One turn moves each row of this set onto another row. After a few examples, where does it send each row asked below?
Koba: [-26  13   4  13  -1  19 -11   0   9  11  12 -23   9   0 -10]
Lipo: [-22  -9   3  11  -7  18  -2   2   6  13  12 -17  20   7 -15]
zuvon: [-17  22  34   2 -16  11  -1  -8  31  13   4 -13  -9  26  17]
sebo: [ -1 -23  14 -17   9   5  14 -29  23   6  10 -22  -7  20  11]
mub: [ -6  -5  15  -7  14   0   7 -26  31   7  -5 -29 -21  17  19]
Toba: [ -3  -5  20 -15   3  -3   7 -20  26  -5  18 -33 -15  11  20]
Rige: [-16  12  30  -3 -17   2   6  -1  27   4  23  -9  13  34  16]
supat: [-24  20  32  13  -8  12 -12 -28  19  18   6  -7  12  11  -5]
pegag: [ -8   1  10 -18  23   5   3 -33  27   2  16 -24  -6  17  15]
guget: [-11 -11  23 -12  -1 -14   7 -21  30  30  -5  -4 -15   6  -8]
pel: [-13   5  28 -10  -7 -23   2  -9  29  17   7 -16 -20   0  -1]
bufa: [ -3 -15   6   0  16   5  13   7  28  -2  16 -22  -4 -10   6]
Rezam: [-25  -4   3  21  -7   9  -3   7   8  14   1 -24  13   7  -7]
vus: [-25   2   2  18   3  21  -9  -4  10  21  -3 -19   8   6 -11]
nas: [ -5 -22   0   2  21   8  16  -1  27   6   3 -15   0  -3   4]
nasul: [ -7  -7   4  -4  25  15   6  -5  30   1  18 -17  -2 -10   2]
Sivir: [-12  -4  29  -1 -17  14  12  -9  28  22  -4  -2   1  35  10]
rerol: [-15   8  28 -11  -8  26   1 -22  29  19  16   4   7  28   4]
Vezu: [-19  -2  10   9 -13  23  -8   2   8  14  12 -22   6  -4 -13]
Gefoz: [ -7  -7   9  -8  18 -13  12 -21  25   0  11 -30  -1  26  21]
Kap: [-17   4  20  -9   2 -34   6  -6  27  10  19 -16   1   9   2]
padu: [-11  -5  -3   7  29   1  11   1  30   3   4 -20   0  -2   9]
kedaz: [-20  12  38  10 -19   9  -9 -20  16   9  20  -8  16   6  -4]
kif: [-23  -3  28  20 -13  -3   3 -17  14  17   1  -7  26  24  -4]
vog: [-13  -7  18 -22  10  -9   5 -28  27  25  13   3   1   7 -13]
reb: [-25  12  30  24 -10   0  -5 -21  19  21  -7 -10  14  19  -1]
zavit: [ -8  -4   5   4  24  10   6  -3  31   5   2 -21 -12 -12   6]
kasa: [-23  18  17   0   4   8   4 -15  29  17  10  -2  17  40  12]
zemab: [-21  10  11 -15  18 -25   2 -21  27  17  19  -6   8  13  -5]
Fumo: [-16  -8  34  11 -24   7   2 -18  13  14  12  -4  21  15  -9]

vus moves to Koba
mub moves to pegag
Where do these go?
Rige moves to Sivir
guget moves to zemab
zavit moves to nasul
Fumo moves to kif

One turn moves each row of this set onto another row. After a few examples, where does it send each row asked below?
gamu: [-31   4 -21  13   4  -2   5  -4   2   4  18  15  26   1 -36 -13 -15 -31
 -25  27 -12  -4  43   7 -12  13   7 -22  -5  22 -14  21 -10  -3   9 -32
  -9  28  -5  21  -6 -19  24   2  -9  -8  -9  -6 -14  26 -10   4  29   2
  -4  -1   8  13 -10  16 -19  17   7   2 -11  -2]
gir: [-37   3 -16  14   3   1   8  -3   1   7  20  18  25  10 -39 -15 -11 -32
 -25  25 -10   2  45  14 -12  13  12 -18   0  25  -7  24 -16  -5   6 -28
 -10  22   4  12  -8 -15  17   0  -5  -5  -7  -8  -9  20  -4   4  22  -1
  -7  -1   2   7  -3  12 -22  13  10   2  -5  -7]
detor: [-20  -9  28  12 -23   9 -31  -2   3   7  21  19  23  11  -9   1   6 -31
   4  14  -5 -17 -14  -5  -5  13 -20 -10   1  28  -8 -11 -18  -4  -9  -9
  -3  18  18   7 -12  -6  16   8  -1   0   9 -11 -15  15  33  -8  22   0
  12  -1  -4   5 -29   2   9  -7  -2 -12  -2  -3]
bero: [  8   0 -62  36  10   5   7  -6  -6   4  16  -3  12  12 -27  29  30 -14
   6  29  -6 -16 -23   9 -11  16 -14 -15   0  22 -11  28 -17 -11   6  -4
  -7  22   1  10   8 -12  16  -5   3  -5  -4 -11  -7  19  11   3  15  -2
  -4  28   8   2 -19  10 -16   9  -3 -15  -5  -2]
vukup: [  6   2 -61  32  -1   2   7  -5  -7   4  15   4  11  17 -26  23  36 -19
   3  19  -8 -14 -21  13 -11   8 -14 -10   6  24 -13  32 -15  -4   1   1
  -4  21   4  15   6  -9  17 -13   2  -6   9 -13  -4  25  17   5  18   5
  -7  33   4  -5 -11   6 -12   4  -1 -17  -7  -4]
kuros: [-16  26  -7  13   3   8  21  -8   3  -4  13  15  11  12 -24  -6  17 -19
  32   6 -17 -26 -38 -39 -13   9 -10 -11   7  12 -12 -12  -9  -9   5 -32
  -8  27  17  21   3 -14  17   0  -6  -7  24 -10 -12  11  -1  13  25  10
 -20   1 -22   0   2  12 -17   3  -7  -6 -14 -31]
Fov: [-18  -9  27  11 -26   6 -33  -1   2   5  20  18  24   7  -8   1   5 -32
   2  13  -7 -20 -16  -7  -5  11 -22 -12   1  26 -12 -11 -15   0  -9  -9
  -2  21  15  14 -12  -7  20   8  -3  -4  12 -10 -16  20  33  -7  25   3
  12   0  -1   7 -30   3  12  -7  -3 -11  -6  -2]
gad: [-25 -42 -26  55 -10  12  14  -6   0   6  17  -5   5  12 -24  -4 -14 -26
 -24  28  -4  21  -9 -26  -4  13 -32 -12  -9  29 -18  -6 -12   0   1  -6
  -4  17  28   9  -5 -13  21   3  -3  -1   2 -11 -12  21 -22  18  20  -7
  -1 -19  -2   5   3   6 -15   5   8  -8  -6 -26]
fanef: [-22 -40 -29  54 -14   7  12  -7  -1   2  15  -5   4   7 -22  -6 -15 -27
 -26  23  -8  16 -10 -29  -7   7 -36 -11  -9  26 -25  -5  -6   7   1  -5
   0  22  24  20  -6 -13  28   0  -8  -5   9 -10 -15  31 -22  18  26   0
  -1 -17   1   7   2   7  -8   4   6 -10 -15 -23]
dok: [-34   3 -19  15   7   1   6  -3   2   6  19  14  26   5 -38 -12 -14 -31
 -24  28 -11  -1  44  10 -12  16  11 -20  -4  23 -10  22 -15  -6   8 -31
 -10  24  -1  14  -7 -17  19   4  -6  -6 -11  -7 -11  20  -8   4  24  -2
  -6  -2   5  11  -9  15 -22  16   8   3  -7  -4]
Kirir: [-36   5 -17  11  -2  -1   7  -3   1   8  18  22  24  12 -39 -17  -8 -34
 -25  19 -11   1  46  15 -12   9  11 -17   2  25 -10  26 -14  -1   2 -26
  -8  22   4  16  -9 -14  19  -3  -6  -6   0 -10  -9  24  -2   5  25   4
  -7   1   1   4   0  11 -20  12   9   0  -7  -5]
Besaz: [  5   1 -59  35   7   5   9  -6  -6   6  18   0  13  17 -27  27  34 -16
   6  26  -6 -13 -22  12 -11  15 -12 -12   2  25  -8  29 -19 -11   3  -3
  -7  18   5   6   8 -10  12  -8   5  -4   0 -12  -5  16  14   4  12  -3
  -5  28   4  -2 -14   8 -18   6  -1 -15  -1  -6]
rilav: [-25 -41 -29  52 -19   7  12  -7  -1   3  14   0   5  10 -23  -9 -11 -29
 -27  17  -7  19  -9 -26  -7   4 -34 -10  -6  28 -24  -3  -8   8  -2  -2
   1  20  28  19  -7 -11  28  -3  -6  -5  14 -10 -12  31 -18  20  25   3
  -2 -15  -2   3   8   4  -7   2   8  -9 -13 -24]
nefo: [  8   2 -64  34   1   0   6  -6  -8   2  14   1  12  12 -25  25  33 -18
   3  20 -10 -18 -22   9 -12   9 -15 -13   3  21 -16  30 -13  -4   4  -1
  -4  25   1  19   7 -11  20 -11   0  -8   7 -11  -7  27  14   3  21   5
  -5  32   7  -1 -15   8 -10   8  -3 -17  -9  -3]
Fini: [-18 -10  27  15 -16  12 -32  -1   4   6  22  14  25   5  -8   6   1 -28
   4  23  -5 -19 -17 -10  -5  19 -21 -14  -4  25  -7 -13 -17  -8  -5 -14
  -5  19  14   6 -10  -9  17  13  -2   0   0 -10 -16  12  28  -8  21  -5
  15  -5   1  11 -35   5   7  -4  -3  -9  -1  -3]
vob: [-15  26  -7  14   9   8  21  -8   5  -4  14  11  12  10 -24  -3  13 -16
  33  12 -16 -26 -39 -41 -12  14  -9 -14   4  12  -9 -14 -11 -12   8 -34
 -10  26  15  17   5 -15  15   3  -4  -5  17 -10 -13   7  -4  12  22   7
 -19  -2 -19   2  -2  14 -20   6  -8  -5 -11 -31]
Vadav: [  9   2 -64  35   6   2   6  -6  -6   2  15  -3  12   9 -25  28  29 -15
   4  26  -9 -18 -24   6 -12  13 -16 -15   1  22 -15  28 -13  -8   5  -4
  -5  24  -2  16   7 -12  20  -8  -1  -7   0 -10  -9  24  11   3  19   2
  -3  30   8   2 -19   9 -12   9  -4 -16  -9  -2]
medug: [-15  25  -5  13   6   9  22  -8   4  -2  15  13  11  12 -25  -3  15 -17
  33  11 -15 -23 -38 -39 -13  13  -9 -13   6  12  -9 -13 -12 -12   7 -34
 -10  24  18  16   4 -14  13   1  -3  -5  18 -10 -12   6  -2  13  21   6
 -20  -1 -22   0   1  13 -20   5  -7  -5 -11 -32]
sezof: [-32   5 -22  13  -1  -4   5  -3   2   4  18  17  25   2 -36 -15 -13 -33
 -27  21 -14  -5  43   9 -14   9   7 -20  -1  22 -18  22  -9   1   6 -28
  -7  30  -3  24  -8 -17  26  -1 -11 -10  -2  -6 -14  30  -6   4  30   6
  -6   1   7  11  -6  14 -15  15   7   0 -14  -3]
Gim: [-16  26  -5  12   4   9  22  -9   4  -3  14  15  11  13 -25  -5  17 -19
  32   8 -14 -24 -38 -37 -12  10  -9 -13   7  14  -9 -11 -12 -10   5 -33
  -9  25  18  17   3 -14  15   0  -4  -5  22 -11 -12   8   0  13  22   8
 -20   1 -23  -1   2  12 -20   3  -8  -5 -10 -32]
bifa: [-28 -42 -24  54 -13  12  15  -7  -1   7  18  -1   4  16 -26  -7 -10 -28
 -24  23  -3  24  -8 -22  -5  10 -31  -9  -6  30 -15  -3 -13   2  -1  -3
  -3  14  33   8  -6 -11  19   0  -2   0   7 -12  -9  22 -19  19  19  -4
  -4 -18  -5   2   9   4 -13   2   9  -8  -7 -26]
rero: [-14  26  -7  13   3   6  21  -9   5  -5  12  13  12   9 -23  -4  14 -18
  31   9 -17 -27 -39 -41 -12   9 -10 -14   6  12 -13 -13  -9  -8   6 -34
  -8  29  15  22   4 -16  19   1  -7  -6  22 -10 -14  12  -2  13  25  10
 -19   2 -20   1   0  14 -17   5  -9  -6 -15 -31]
zuve: [-28 -41 -27  52 -18   9  14  -7  -1   6  16   2   3  17 -25 -10  -9 -30
 -26  17  -5  21  -8 -21  -6   5 -32  -8  -3  30 -20  -2 -11   6  -3  -1
  -1  18  32  13  -7 -10  23  -3  -3  -3  13 -13  -9  27 -16  21  22  -1
  -4 -16  -5   0  10   2 -10   0   9 -10  -9 -25]
Mazun: [-19  -9  29  13 -19  11 -31  -2   4   8  22  16  24  10  -9   4   4 -30
   4  18  -4 -17 -16  -6  -4  17 -19 -11  -1  28  -5 -11 -19  -6  -7 -11
  -5  16  17   4 -10  -7  15  11   0   0   4 -10 -14  11  31  -9  19  -3
  12  -3  -2   8 -32   3   5  -6  -2  -8   0  -4]
ledin: [-13  26  -8  14   6   7  21  -9   5  -5  13  11  11   8 -23  -3  13 -16
  32  10 -16 -27 -39 -42 -13  12 -10 -15   4  11 -12 -15  -9 -11   7 -35
  -9  28  13  20   5 -16  18   3  -5  -7  19 -10 -14  11  -4  13  25   8
 -18   0 -20   3  -3  15 -18   6  -9  -5 -14 -30]
rumok: [  4   2 -59  33   3   4   9  -5  -8   6  16   3  12  20 -28  23  37 -18
   5  21  -7 -12 -21  14 -10  12 -12 -10   6  24  -9  31 -19  -8   2   0
  -6  19   8   9   6  -9  13 -10   5  -5   5 -13  -3  18  16   4  15   1
  -7  31   3  -5 -11   6 -16   4   0 -16  -3  -6]
bifef: [-16  -8  25  13 -22   7 -34  -2   4   4  20  15  25   2  -7   3   3 -31
   3  16  -8 -22 -16 -10  -5  13 -23 -13  -2  24 -13 -13 -12  -2  -7 -11
  -2  22  11  14 -11  -9  23  10  -6  -4   7  -8 -19  20  29  -8  25   1
  14  -1   1  10 -35   5  12  -4  -4 -10  -6  -1]
pifut: [-23 -42 -29  55 -10  10  12  -7   0   3  17  -6   6   7 -23  -3 -16 -26
 -24  28  -5  18 -11 -29  -5  12 -34 -13 -11  27 -22  -7  -8   2   2  -7
  -3  20  25  14  -5 -13  24   3  -7  -3   2 -10 -14  25 -23  18  23  -4
   0 -18   0   9   1   7 -12   5   6  -7 -10 -24]
luz: [-15  -9  25  13 -18   9 -34  -2   3   4  21  13  25   1  -6   7   0 -29
   3  22  -7 -22 -16 -12  -5  17 -23 -15  -4  25 -12 -14 -14  -6  -4 -14
  -4  22  11  12 -10  -9  20  12  -5  -2   2  -8 -19  16  27  -9  24  -2
  15  -3   2  13 -37   6  10  -3  -4  -8  -4  -1]
vik: [-35   6 -20  11  -4  -4   5  -4   1   6  17  21  24   8 -37 -18  -9 -35
 -27  17 -13  -2  45  12 -12   6   9 -17   2  23 -14  25 -10   2   3 -26
  -6  27   1  23  -9 -15  24  -3  -9  -9   3  -8 -11  29  -2   4  28   8
  -6   4   4   7  -1  12 -16  13   9   0 -12  -4]

gamu moves to sezof
rero moves to kuros
Where do these go?
gad moves to pifut
luz moves to bifef
rumok moves to Besaz

